data =
[[123 128 131 133 119 132 120 127 140 133 118 135]
 [121 128 130 141 132 135 121 119 128 134 131 119]
 [120 124 128 127 141 130 133 132 114 131 128 109]
 [128 142 120 127 116 118 106 114 100 115 133 111]
 [128 116 147 116 130 126 130 106 115 117 107 118]]
Indices start at 0.
What is the top-left entry?
A: 123
What is the entry in the bottom-left corner?
A: 128
What is the entry at row 0, column 1?
A: 128
The entry in row 1 and column 2: 130
The largest entry: 147
What is the entry just right of the largest entry?
A: 116
What is the entry in row 1 and column 0?
A: 121
What is the entry at row 0, column 2?
A: 131
What is the entry just left of the largest entry?
A: 116
The entry just right of the smallest entry is 115
What is the bottom-right entry?
A: 118
What is the top-right entry?
A: 135
The entry at row 2, column 1 is 124
What is the bottom entry of the column that holds the smallest entry?
A: 115
The entry just left of the smallest entry: 114
The entry directly above the largest entry is 120
The entry just right of 126 is 130

grid =
[[101 139 103 141]
 [145 107 121 110]
 [142 142 107 141]
 [132 143 122 128]
 [149 123 104 105]
 [131 149 132 140]
 [152 133 154 142]
 [149 108 143 121]
 [139 140 150 108]
 [108 112 121 141]
 [117 104 106 146]]
Indices start at 0.
The entry just right of 133 -> 154
The entry in row 0 and column 2: 103
Which number is the minimum?
A: 101
The bottom-left entry is 117
Which number is the top-right entry?
A: 141
Which number is the entry directly above 123?
A: 143
The bottom-right entry is 146
The entry just right of the smallest entry: 139
Which number is the entry in row 1 and column 1?
A: 107
Which number is the entry in row 1 and column 2?
A: 121
Which number is the entry directly below 122?
A: 104
Which number is the bottom entry of the column that holds the largest entry?
A: 106
The entry directly below the largest entry: 143
Which number is the entry directly below the smallest entry?
A: 145
The entry in row 2 and column 0 -> 142
The entry just left of the largest entry -> 133

[[139 128 128 126 127 111]
 [131 125 122 141 124 136]
 [125 120 135 126 131 132]
 [126 125 130 126 127 128]
 [137 133 127 129 127 123]
 [106 139 114 136 137 124]
 [134 132 130 126 120 120]
 [124 134 145 131 126 133]
 [127 130 123 136 128 128]
 [130 120 126 126 130 128]
 [133 127 125 115 121 128]]
Give the top entry of the column that holds the largest entry.
Answer: 128
Give the first entry on the main diagonal.
Answer: 139
The entry in the bottom-left corner -> 133
Give the third entry from the end, reading row by row.
Answer: 115
The first entry of the largest entry's row is 124
Give the fifth entry from the end, reading row by row.
Answer: 127
Give the entry in the bottom-right corner.
Answer: 128
Give the bottom entry of the column that holds the largest entry.
Answer: 125
The first entry of the smallest entry's row: 106
Give the third entry on the diagonal from the top-right corner.
Answer: 126
The top-right entry is 111
Give the entry just right of the smallest entry.
Answer: 139
The last entry in the row that holds the smallest entry: 124
Give the second-last entry, reading row by row.
Answer: 121
The last entry of the largest entry's row: 133
Give the entry directly below the smallest entry.
Answer: 134
The 4th entry, reading row by row: 126
Give the 3rd entry on the main diagonal.
Answer: 135
The entry directly above 114: 127
The entry directly above 106 is 137

W =
[[120 118 133 114 127]
 [127 139 132 135 116]
 [141 133 114 134 130]
 [119 122 119 125 125]
 [119 124 125 139 124]
 [118 118 141 130 136]
 [136 123 117 144 135]
 [124 121 128 139 121]
 [125 137 143 127 129]
 [120 149 118 110 125]
 [147 127 136 127 119]
 [141 113 146 123 137]
 [134 123 112 119 112]
 [126 141 140 119 118]]
The top entry of the column that holds the largest entry is 118
Which number is the largest entry in the first row?
A: 133
Which number is the fourth entry in reading order?
A: 114
The entry directly below 129 -> 125
The entry in the top-left corner: 120
The largest entry in the last column -> 137
The last entry, reading row by row -> 118
Which number is the first entry in the row that holds the largest entry?
A: 120
The bottom entry of the column that holds the smallest entry -> 119
Which number is the entry just right of the largest entry?
A: 118
Which number is the first entry on the diagonal from the top-right corner?
A: 127
Which number is the third entry on the diagonal from the top-right corner?
A: 114
The second entry on the main diagonal is 139
Which number is the entry directly below 147?
A: 141
The entry directly below the smallest entry: 127
The 2nd entry on the diagonal from the top-right corner is 135
The 4th-last entry, reading row by row is 141
Which number is the entry directly below 146?
A: 112
Which number is the 2nd largest entry?
A: 147
The entry directly above the smallest entry -> 127
The smallest entry in the last column: 112
The entry directly above the largest entry is 137

a = ((139, 125, 116, 143, 146, 143, 115, 112, 129), (141, 126, 119, 149, 141, 121, 132, 109, 127), (128, 134, 141, 139, 123, 120, 114, 140, 123), (140, 128, 143, 128, 147, 116, 128, 140, 138), (140, 125, 135, 119, 119, 116, 116, 148, 128), (127, 128, 128, 144, 128, 140, 128, 108, 122), (131, 124, 114, 144, 155, 114, 130, 117, 141), (130, 126, 113, 115, 125, 128, 120, 145, 138), (141, 139, 119, 147, 124, 116, 135, 115, 123), (130, 128, 109, 118, 151, 149, 115, 128, 144), (130, 128, 141, 112, 131, 125, 114, 128, 128), (128, 128, 114, 127, 128, 148, 129, 114, 136))
Which number is the entry just right of the smallest entry?
A: 122
The entry just right of 155: 114
The fourth entry in reading order -> 143
The second largest entry -> 151
Which number is the second entry in reading order?
A: 125
The entry just right of 134 -> 141
The 1st entry in reading order: 139
Which number is the entry just left of 113?
A: 126

[[129, 129, 138, 113, 136, 127, 103, 140],
 [130, 133, 138, 114, 135, 127, 102, 134],
 [128, 126, 138, 112, 138, 127, 106, 144],
 [129, 136, 137, 116, 133, 128, 101, 131],
 [129, 134, 138, 116, 134, 127, 101, 133],
 [129, 131, 138, 113, 135, 127, 103, 137],
 [129, 127, 138, 112, 137, 127, 104, 142],
 [129, 137, 138, 117, 132, 128, 102, 128]]
The largest entry in the first column -> 130
The 3rd entry from the end, reading row by row is 128
The entry just left of the largest entry -> 106
Find the third entry on the diagonal from the top-right corner.
127
Find the third entry on the main diagonal.
138
Find the entry in the bottom-right corner.
128
Find the entry in the bottom-left corner.
129
The entry in the top-left corner is 129
The entry directly above the largest entry -> 134
Find the smallest entry in the last row.
102
The fifth entry, reading row by row is 136
The top-right entry -> 140
The first entry in the row that holds the largest entry -> 128
The entry just left of 140 is 103
The entry directly below the largest entry is 131
The 3rd entry, reading row by row: 138
Find the second entry on the diagonal from the top-right corner.
102
The second largest entry: 142
The 2nd entry, reading row by row is 129
